Named turns come first, each shown by rows before and after it. Which turns, in which order, take the first row of each pair that follows to the second? Write the first one first, as in the answered first pair.
turn k713:
[  1  -3   1  -3  29  17  13 -12  -7   1   5  14  16 -16   5   6  43  23
  -1  -2   5  31  -6 -16   1  -6  -8  -9  48   8 -34 -12  32 -23  34 -36
  12   7  30  15  14  -2  -4  10  -1 -46  21 -33  32  -2 -23   6  -1   2
  31   0   3 -25   5   3  -5   5   8 -18  -9  21 -16   2 -19  23  -5 -19
  10 -22  -4 -26 -33 -18] -> [  5  -5   2  -4  26  20  13 -10 -13   2  10  10  16 -15  10   2  47  18
   7   0   9  41   5 -12  -2  -7   0  -6  42   9 -36  -9  34 -17  30 -30
  17   5  28   9  13  -5  -2   8  -5 -45  26 -30  41  -2 -19  11  -3  -5
  30   6  11 -20   2   6   6   0  13 -15   0  14 -16   1 -19  27  -2 -17
  14 -21  -4 -21 -36 -23]
[  6   2  13   5 -23  18   8  -1   5  -9  25  -1 -10  -3 -22 -13   7  16
 -11  28  -3   6 -18  22   6   9 -12  17  16  13   8  12  36 -17  -8   4
  -5 -18  -2 -12 -10  14  13  27  -6   0  -7  39 -13  38  -7 -37   1  22
  -2  -3 -14  20 -12  -7 -13 -14  -4  16  15 -10  -4  -4  12 -38   8 -21
  -5  -3 -15   5   3  14] -> [ 12  -4  22  13 -26  25  12  -6   9  -9  25   5 -10   2 -21 -10   3  16
  -6  31  -3   8 -22  22  11   7  -6   7   9   9   9   6  36 -13  -8   1
  -7 -16  -3 -16 -13  20  16  25  -5  -3   0  35 -15  30  -3 -39  -4  26
   1  -4 -14  19 -15  -7 -10 -12  -6  15  15 -13   0  -5  16 -33   3 -19
  -6  -3 -11  10   7  17]
[ 51 -17  10  15  13 -15   9 -13  22  17   0  -7 -19   2   2 -13  23  11
   5   9   6  15 -14  -8  16 -16   8  -9  -8  20  -1  -3  -4  15  15  -2
  -4   5   8  -3  14  16  20   4   8 -18  25   0  -4   0  10   7 -20   8
  -8  10 -29  -1 -18 -12   6 -26 -16  -1  -2 -11  12 -11  36 -15 -26   4
 -21 -13  -1  -3  -9 -16] -> [ 36 -13   0   6  10 -24  -4  -1  13  15  -7 -13 -24 -19   5 -17  34   2
  -9   1   4  11  -4 -10   6  -1 -12  18   4  29   3   5  -1   7  13   4
  -4   5  17   1  26  -3   5  11  18 -16  18  -4  -8  16  13   8 -15   0
 -17  15 -32   4  -5 -20   3 -31  -8  19  11   0  12   0  35 -14 -19  -1
 -27 -10 -14 -11  -1 -24]
turn k12:
[ -2  -7 -10  -2   4  15  -9   1 -10 -13   4 -19  -1  -5  25  -2   2  -7
   5   3 -14  15  13   4 -10   0   5   2   9  -2   3  26  -5  16 -22   9
   7   2 -17  10   6  -5 -22  -4  -6  -9   5   9   9   7  11   2   1 -14
  -3  -7  -6  -2  -7 -16  23  -5 -17  11  11  -1  -2   1  17  -8   6  -1
  -9  10   5   1 -11 -11] -> [  7   7 -14  -8  -3  16 -12  -2 -10   8   3 -24  10   6  -2  -9  -1 -11
   4  -7  -7   3  10  20 -11  -6   9   3   5  -9   2  21  -2   3 -13  12
  10  -3 -16  -8  -1   0 -15   8  -3 -14  -4   5  16  -2  14   1  -2 -16
  -8   5 -15 -10  -2 -21   9 -10  -7  21   3  13   3  13  21  -2   4   7
  -6  -4   9  12  -3 -11]
[-14  -2  -2   3   8  17  15   3   3  13 -26   1   4  10   9   1 -20  10
 -11  16  -1 -33 -10  16   8  -9 -36 -20 -13   3 -11 -20   6  13  20  -4
 -16 -12  -5  18   8   3   4 -18  -1 -12  -5  17 -14 -11 -13  31  16  47
  21  26   2  -5 -12   2 -10  -5 -14 -16 -24   0   6   8   0 -21 -34 -13
  -9   1 -13   3  28  30] -> [ -5  -7   5  10  12  32  27   0   7   7 -17   8  11  17   8  -2 -33   6
   2  16   0 -26 -11  14   6 -18 -22 -27 -30  -3  -7 -18   2  12  13  -6
 -15  -8 -14  20  -1   8   6 -27 -13 -11  -1  17  -4 -16 -11  32   9  40
  20  14   4  -6 -17   8   3   2 -16 -19 -27  -5   3   1  -4 -17 -33 -19
  -9  -1   0  10  17  27]
[ 17 -12   0   0 -14  12  25  -7  -3  -3  11   0  16  19  -4  -8  -1  -2
  15  20   8  27  10   2   6   0   9  -9 -26 -25   4  15   1   7 -21  16
  10   5 -21  -9  -8  11  15  -3 -33  -7  -2  12  16   5   9 -27   5 -26
  -5 -14   6  20 -26  26  24 -18   6  11  12  -2 -24  -7 -10   1  -2   4
  17   9  30   4 -19 -12] -> [-14  13 -20 -22 -14 -19 -14  -7 -13  14 -16 -24  -2  11 -24  -7  34   3
 -12   2  10 -11  10  20   0  15 -23   9  17 -16  -1  -5  11  -9   3  16
  10  -9   5 -21  10  -4   4  23   2  -5 -12   9  -4  21   8 -21   8 -13
  -6  16   2   8   4   2 -22 -28  23  27   7  16 -23  21   2 -10 -11   7
  11  -9  -8   3  14 -13]
[ 15 -11   3   0  13   2  15 -18 -20  25 -34 -18  27  -7   3 -16  20   6
  18 -33   3 -14 -14  12 -31  10  31  12 -20 -29 -23  22  -3 -32   7   9
   6 -21   3 -39  -3  -4  13   8   0   1  14  -8   5 -43  21  18 -11  17
   3  11  10  15  17   7  46  -5 -17   1  22 -17 -19 -10  15   8   2 -31
  16  -2  20   0 -22   2] -> [ -5  -8  -4  -4  17 -11   1 -20 -24  16 -45 -26  14 -20  15 -12  38  17
   3 -33  -3 -23 -15   8 -28  18  10  16   2 -19 -22  19  -4 -34  11   8
   6 -27  15 -32   9 -15   4  12  12   4  13  -7 -15 -26  16  21  -4  21
   4  15  13  17  30   2  33  -8 -17   5  34 -20 -22 -10  16   4  -1 -43
  10   3  -7 -17 -15   7]
turn k738:
[ -3  12  -1 -12  -8   0   4  -6   6   4  -4  -1   0   7 -30 -13 -10   4
  -5  -1   7 -19  -7   8  11   0  13   5  -3   2  13  -7  -1 -19  13  -1
   2   5   4 -13  -2   0  -6  14  22   4   1  -2 -18  -9  -7  -4   2 -12
  -6  -4  -8   2  13  -4 -10  -3   1  14 -10   8  15   4   2   6 -11  -6
   5 -13   8   9 -10   3] -> [  2   1   5  -3   0   8  12 -13  20  -7   0   5  -3  10 -16  -5 -16  10
  -2  11   1 -18 -13  -2  15  -3  14 -11 -10  -2  14 -12  -3 -10   8  -5
   0  12  -2  -4 -10   9   0   6  13   1  11  -1 -19 -16  -9  -7   8  -1
   3  -8  -6   4   7   3 -11   5  -7  -1 -14  -3  15  -5   3   3 -13  -4
   5 -10   8   7 -13   9]
[  8   4  -1  -7   0   1 -14   1 -17   1  -3  -2   2  -9  13   5   8   3
   1  -9 -15   5  10  14  -2   5   1   4   1   5   0   7  10 -21  24   2
   4  -6  -9 -12   4   0  -9  -6   1  -6  -3   6  -2  -5  -8 -16 -17  -1
   6   9   5  -8  10 -11  -2  -3  -2   4  -8   9   8  10  -5   2  -6   7
  -7  -3  -3  10   6  -5] -> [ 11   4   2  -7   1  13  -7  -1 -12  -4   0  -1   5  -1   8   3  -6   5
   3  -5 -14   3   5  13   6  -1   5  -4  -6   3   1   8   7 -23  25  -3
   5  -3 -13 -10  -1   4  -2  -8  -6  -6  -6   0  -2 -14  -9 -13 -16  -2
   5   3   0 -16   7  -6  -3  -2  -3   2 -15  14  12   8 -10   3 -11  11
  -3  -4   7   8   4  -1]
[-38  17 -17 -10  -3 -21 -11  11 -25   3   0 -14  -1 -20  -3  11  30 -10
  -5 -10  -1  -5  15 -17 -23   5 -22  -1   9  12   6  -4 -20   3  -8  -9
 -32 -12   1 -20   7 -25  -2   0  30  -4  20  19  -6  24 -19   4   0   5
  -5  40  19  12  -3 -26   0  -1   8   5  -3 -19  -2  -9   2   8  -2 -17
   0   0 -21   2   4   7] -> [-30  28 -19 -14  -6  -3  -1  18 -15   8   3 -18  13  -4 -32   0   6 -23
  -5 -15   4 -19  12  -5 -10   9 -20   9  -1  11  16  -2 -18 -20  -5  -7
 -29 -10  -6 -25  -1 -28  10   2  29  -5  -6   0   3  12 -19  -7  -7 -11
 -19  32  12   6   6 -26  -3  -2  11  24 -28   1   6   1  -1  15   4 -10
  10 -15   6  19  -2   2]

Between the rows of a pair lie 2 to 3 turns.
[-13   1  -7  -9  15  26   3   2  12 -11   1  -6   4  10 -27  11 -35  10
 -22  11  -6 -32 -12  15  14   7 -21 -13   0   0   3 -11 -13 -19  10  -9
 -19   4   3  -1 -24  -7   6 -10  -8  -2 -14 -19   5 -14  -9 -11   1   5
  10 -10  -4  -3   3  16 -31   5  -7 -11 -26   2  10  15 -22 -12 -27  -2
  13   3  13   6  13  18] -> [-10  -5  -5  -3  13  28  10  -1  12 -16   4  -2   4  14 -17  16 -40   6
 -18  18  -4 -24 -12  14  15   5 -18 -13  -6  -1   8  -6 -18 -13   5  -9
 -18   9  -2   0 -27   0   4 -18 -13   2  -9 -24   6 -16  -8  -8   1   0
  13 -19   1   2   0  21 -20   7 -12 -16 -22   0  11   9 -24  -9 -26  -6
  14   7  19   6   7  17]
k12, k12
[ 36 -14  -8  27   3   8   6 -13 -23  16  16   7  28  26   5   3   5  23
  38   6  13  23 -15   8  15 -21  16 -47 -26 -17  -2 -18  -3   2  -5  25
   8  30   5  -6  -9  -6   3   8 -10  -2  29  -4  27  -7   8 -11 -14 -27
   8 -13  15 -14 -21  -9   4  11   6 -13  17  -8   2  -3  19  -9  26  22
  24   2  -7   4  -7  -5] -> [ 19  -3 -19   8   3   5   0 -14 -12  18   8   3  23  31 -27   0  -5  25
  27  -1  14 -11 -27  15  29 -13  -3 -48  -8 -17   3 -33   0 -17   9  21
  -3  31  14 -17 -11  -8   9  18   1  -6   6 -21  15 -12   4 -18 -13 -20
  -1  -1   2 -26  -2 -17 -32   9   9   0  -6  14   8  13  15 -13  15  23
  34 -12 -13   9   6   7]
k12, k738, k738
[  1 -15   9   5   1  12   5 -13  14 -21   1   4  -1   6  -2   4 -22   6
   6  13   2  -3  -5  -3  10  -5   7 -10 -11  -8   5  -1   2   4   4  -1
   3  11  -1   7  -4  -2   5  -6   0 -17   6  -3   9 -10  -5  -7  -8  20
  -4   3  -3  -8 -19  -1   6   7 -19  -8 -24  -4  -1   0  -8   6 -12  15
   7  -6  17   2  19  20] -> [  5  -6   7   1   5   9   0 -15  10  -9  -1   0   0   7 -14  -1 -21   4
   1   8   7  -8  -5   7   6  -8   7 -10 -13  -4   3  -3   5  -2   9   4
   5   9   0  -1  -5   0   3   0   2 -17  -3  -5  14 -10  -3 -10  -4  19
  -6  13  -5 -13 -13  -6  -2   7 -14  -5 -27   1   3   9  -3   3 -14  19
  13 -16  12   3  21  20]
k12, k12, k12
[ -9 -24  -2  10   3   5  22   3  -3 -23  15  17 -18   2  23   9 -10   4
   5  16 -17   9  -6 -19   8   1   8  -5 -21  13  12   4   0   9 -24   5
   4   8 -20  24  -9  18   7 -12  -2   4  10   5   9   0  -6  19  -1  -1
  15 -24   4  10 -13  -4   2   7  -9 -14   7  -8  -5 -24  -5 -12  12 -14
   4  12  16   1 -11   6] -> [-25   2 -15  -7  -6 -25 -12   8 -21  10  -2  -9 -27 -11  -6   3  34   5
 -12  -4 -16  -3   7   2 -11   9  -6  13   7  20   6  -3   7   5  -4  16
  11 -11  -2  -3   4  -1 -12  14  25  -2  -2  14  -3  18  -5  18   1   0
   7   8   1   3   5 -25 -20  -7  12   6  19   2  -6  -4   7 -17   9 -11
  -3  -1 -20   6  12  -2]
k738, k12, k12
[-25   9  -5  14  11 -16  -7  -3  -3 -22  -8  -2 -19  -1  13  16 -16  10
 -10   9   9  -6 -18 -19   2  -1 -22   0  22  25  -8  -7  -8   1  -5  -5
   1  11  10  -2  16  -9 -10   4   6 -13  12   2 -19   5   4  14   5  26
  14   6   1   6   2 -10   3   0   8   2  24   6   1   1  -5   0  -7  -9
  10  -1  -5 -14  -7 -13] -> [-15  23  -4  10  10  -2  -4  -2   3  -2  -2  -2 -10  13 -29   5 -29   2
  -4   3  16 -18 -26  -4   9  -3 -13  -2  11  18  -8 -14  -8 -12   4 -11
   3   7  10 -21   3  -4   1  12   2 -17  -4  -1 -16 -13   7   5  -3  20
  10  11 -10   1   6 -12  -5  -2  13   9  -2  23   8  10  -5   6 -11   2
  16 -13   7  -1  -7 -14]
k12, k12, k738
[  0  -1   4  -4  -5  -1   0  -1 -10 -10  -8   5  -1  -2  19 -13  35  -1
   1  -4  10  19   9   2 -25  -3 -13  11  23  -2 -12  19  11   7   5  -8
  -3 -15   8   2   8  -6  -5   6  13   3  16  -3  -1   4   0  23   3  17
  -9   3   1  -7  -2  -9  -6   9   6  -3   8  -6  -1 -11   9   8   4   0
 -10   4 -12  -4   7  -5] -> [  7  -9   9   2   2  28  25  -3  11 -21  -1  16  11  19  11 -12  -3  -4
   8  -1  12   9  -8   3  -5  -7  -7  -5   5  -7  -6  13   7  -3   2 -16
  -8   0  -3   0  -6   5  18  -1   0   1  14 -22   7 -22  -3  11  -3  12
 -12 -17  -5 -13  -9   5  -5  15  -5  -7 -16   5   3 -15  -8   8   2   1
   1  -6  21   6  -8   1]
k738, k738, k738
[ 13  12   1  -8  -4  -4  -8  13  18 -24  -5 -20  -4   8 -36 -15 -18 -10
  -3   9   2 -13 -25  -6  31   9 -17   3  15  -8  20 -13  -9 -17   8 -13
  -9  14 -20  -1 -16  12  16  -5  -3   0 -25 -31 -16 -10  -1 -15 -23   4
   8 -10   1 -14  31   7  -8  21  15  39 -36   0   1  34 -14   6  11  -1
 -13   2   0 -13   6 -14] -> [ 19   6   4   1  -5   7   7   9  20 -29  -2 -13   1   8 -29 -10 -27 -12
   2  14   0  -2 -25 -12  32   5 -10   0   4  -9  18  -7 -15 -12   2 -12
 -10  20 -24   5 -18  17  20  -9  -6  -4 -21 -31 -11 -15   3 -14 -23   0
   2 -19   1 -10  27  11   8  23  12  31 -31  -8   2  27 -19   8  14   2
  -9   6  13  -9   0 -16]
k12, k12
[  6  -1  11   0   1  -7  -6  -4  -4  13   7  -4 -11  -5  13  -1  27   9
   4  10  -4  13   6   0 -22  -1   8 -16   3  -4 -13  -7   2  23   2   7
   4 -14  12 -13   6   0  -3   2   5   3  19  25  12  17   3  15   2  22
  16  13   5  -1  -5  -2   2  -4   3  -7  13 -14  -4  -9   8  -5 -13   3
  -8  10 -19  -1   8  -1] -> [ 16   8   9   3  -8  -3  -8   0  -9  25   8  -9  -2  -2  -7 -11  25  -3
   4   2   2  18  14  12 -26  -6  18  -5  -5  -5  -9   2   6  15   2  18
  11 -16   8 -24   4  -3  -4   6   5  -4   8  19  18  13   6   9  -3   6
   6  16   4  -7  -5  -7  10  -8   9   2  14  -4  -3  -4   8   8  -8   4
  -4  -4  -6   7   3 -11]
k12, k738
[-14 -16   4 -31 -26  -1   0 -14 -52  16  12  -3 -23 -22  28   8  22   4
 -11  41 -13  12  25  -8 -33   2   3 -14  -5  30  -8  32  37   7  -9  45
  11  -2   8  -8  22  -4  14  14 -12   3  -9   7 -16  26   6   4  -6 -13
   1 -12  21  -8  -3   9   5 -15   4   2  19 -22   9 -27 -15  13  -1  11
  18  30 -29 -15  25 -18] -> [ -5  -9   3 -34 -25  28  21  -8 -32  23  19   5   0   1 -15  -8 -26 -12
 -11  34  -9  -2  12   4  -9  -5  10  -5 -29  26  -2  35  31 -23  -4  43
   9  12 -10 -18   6   0  31  14 -21   1 -37 -21  -4  -4   6 -16 -10 -34
  -8 -28   9 -14   3  18   7 -14   2  12 -15   5  19 -19 -26  26   2  22
  35  12   9   3  11 -15]
k738, k738
[ -7  -6  13   2   9  16   7  -1   6 -25   3   2   7  -2  23  11 -28  -2
  -2   5 -10  -5 -14  -8   6  -3  -4   4  -1   3   6   9 -15 -11  -2  -5
  -5   6  -4  16  -8   7   0  -6  -3   6   2 -15   0  -7 -11 -14   5  -9
  10 -23   1  -1   6   5  12   0 -18  -2  -6   3   2  -7 -12  -1   8  -9
   5   7  14  -8  -6   9] -> [  6   1  12   3   8  21   5  -2   7  -7   8   2  18   9   3   2 -30 -12
  -2  -2  -2 -10 -13   3   0  -5   7   2  -8  -3   4   4 -12 -18   3  -2
   4   2  -7   2 -18   6   9  -1  -8   1  -6 -20   6 -17  -8 -19  -6 -12
   3 -18  -2  -5   4   6  10  -1  -9   2 -16   8   2   0  -9   6   6   0
  10  -7  30   6 -10   4]
k12, k12, k12
[-15  -9   5  15   5 -37   2   0   9  -4   3 -12  19  19   5  31  10   8
  -2  19 -14 -20 -10  -6 -12  13  -4  -1 -15 -33  -3  18  25   0 -11  -3
   4   5  -8  15   3 -10 -16 -12 -11  -3  18  -2   1   2  35  20  16  33
  12   0  16  16  -4  29  -9 -14 -22   2  20 -24  14   7  -9   4   4 -11
   2  11 -14  -3  14  -9] -> [ -6   1   0  16   4 -18  10   6  16   4   4 -13  27  28 -19  21 -11  -4
   1  10 -14 -28 -17   5   3  11  -1   4 -25 -34   1  23  20 -22  -7  -2
   6  11 -14  13  -5 -14   1  -9 -13  -5   3 -15  12 -13  41   7  14  19
  -1  -8   5  14   1  30 -10 -15 -24  15   6 -10  20  13 -14  13   6  -2
  14   2   5   7   9 -12]
k738, k738, k738
[ 20  10  -7  18   1 -15  -9 -25 -16   9   6  -3  -7  13  10  13  40  11
  -8  -2   7   2   7  -1 -15   1   4   3   6   1   6   3 -10  20  14 -12
   4  -1  10 -25   3 -11   6   7  16   9   7  32 -21  16   4   4 -11   7
   3  23  12   2  11  -1   6 -14  18  -3  25  -6   6  -4   4  -7  -5  -5
 -22   4  -8   3  -2   5] -> [ 32   7   0  24  12  15  18 -27   6  -2  15  12   7  35   1   8  -2  10
   3  10   7  -6 -15  -1   4  -6  19 -11 -15  -8  11  -4 -17  10  13 -25
   2  12  -4 -23 -13   3  25  -4  -1   8  -4  14 -14 -11   3  -8 -11   6
   4  -2   0  -4   5  14   8  -3   2 -11  -4   5   5 -12  -6  -3 -13  -2
  -9  -1  23  13 -14  12]
k738, k738, k738
[ -6   1  -7  -4 -10 -27 -27   4 -21  22  -7 -21 -21  -6  -1  -2  29  -1
 -10 -15   6   9  21   9 -22   0   1   9   5   9  -4  -7  -1  -7   1   6
  12 -28   7  -6   3  -9 -11  23  20  -1   2  25   4  16   1   9  -1   2
  14  30  15   0  -7  -9   3 -13  12  -3  17  -6   1   5  14   2   3  -4
 -14 -15 -13   3   4 -22] -> [  9   2  -2   1 -12 -16 -13  -1 -16  32   3 -14  -2   9 -18  -7  17  -8
   2 -16  17  15  18  17 -24  -5  18   7 -16   2   3  -6   3  -9   1  -1
  13 -21  -3 -18 -10  -3  -1  19   8  -3  -2  20  15   5   5   2 -12  -5
   9  24  10  -6 -15   1   9 -16  17  -6   5  -4   4   3  15   9   7   7
  -6 -24   8  15  -7 -26]
k12, k12
[ 10 -12  -1   4   5  14  18  -3   4 -16  -3  14   0   8   1   6 -37   2
   5  12   9 -13 -22 -11  27   2  -9  -7 -20  -7  14   1  -5 -15 -10 -17
 -12  17  -9   5  -9   5  24   0  -6   7  -7 -17  -4 -14  -8  -6   3  -3
  -3 -17  -7   5   5   8  -2   7 -14  -4 -19   1   0 -11 -18   1  -1  -4
   5   2  22  -4 -10  13] -> [ 20   3  -6   8   3   4   6 -14   1  20  -1  11   5  22 -24  -9 -15  -1
   9   4  19 -10 -20  12   6 -12   9 -19 -21 -15   2 -13   3 -10   3 -15
   4  -3  -9 -28 -12  13  31  18  -2  -3  -6  -5   0 -22  -5  -2  -4   9
   6   6  -8  -5   3   2  -8   2   4  -9 -20   5   2   0   3   4  -8  13
  -1 -12  13   8   2   8]
k738, k12
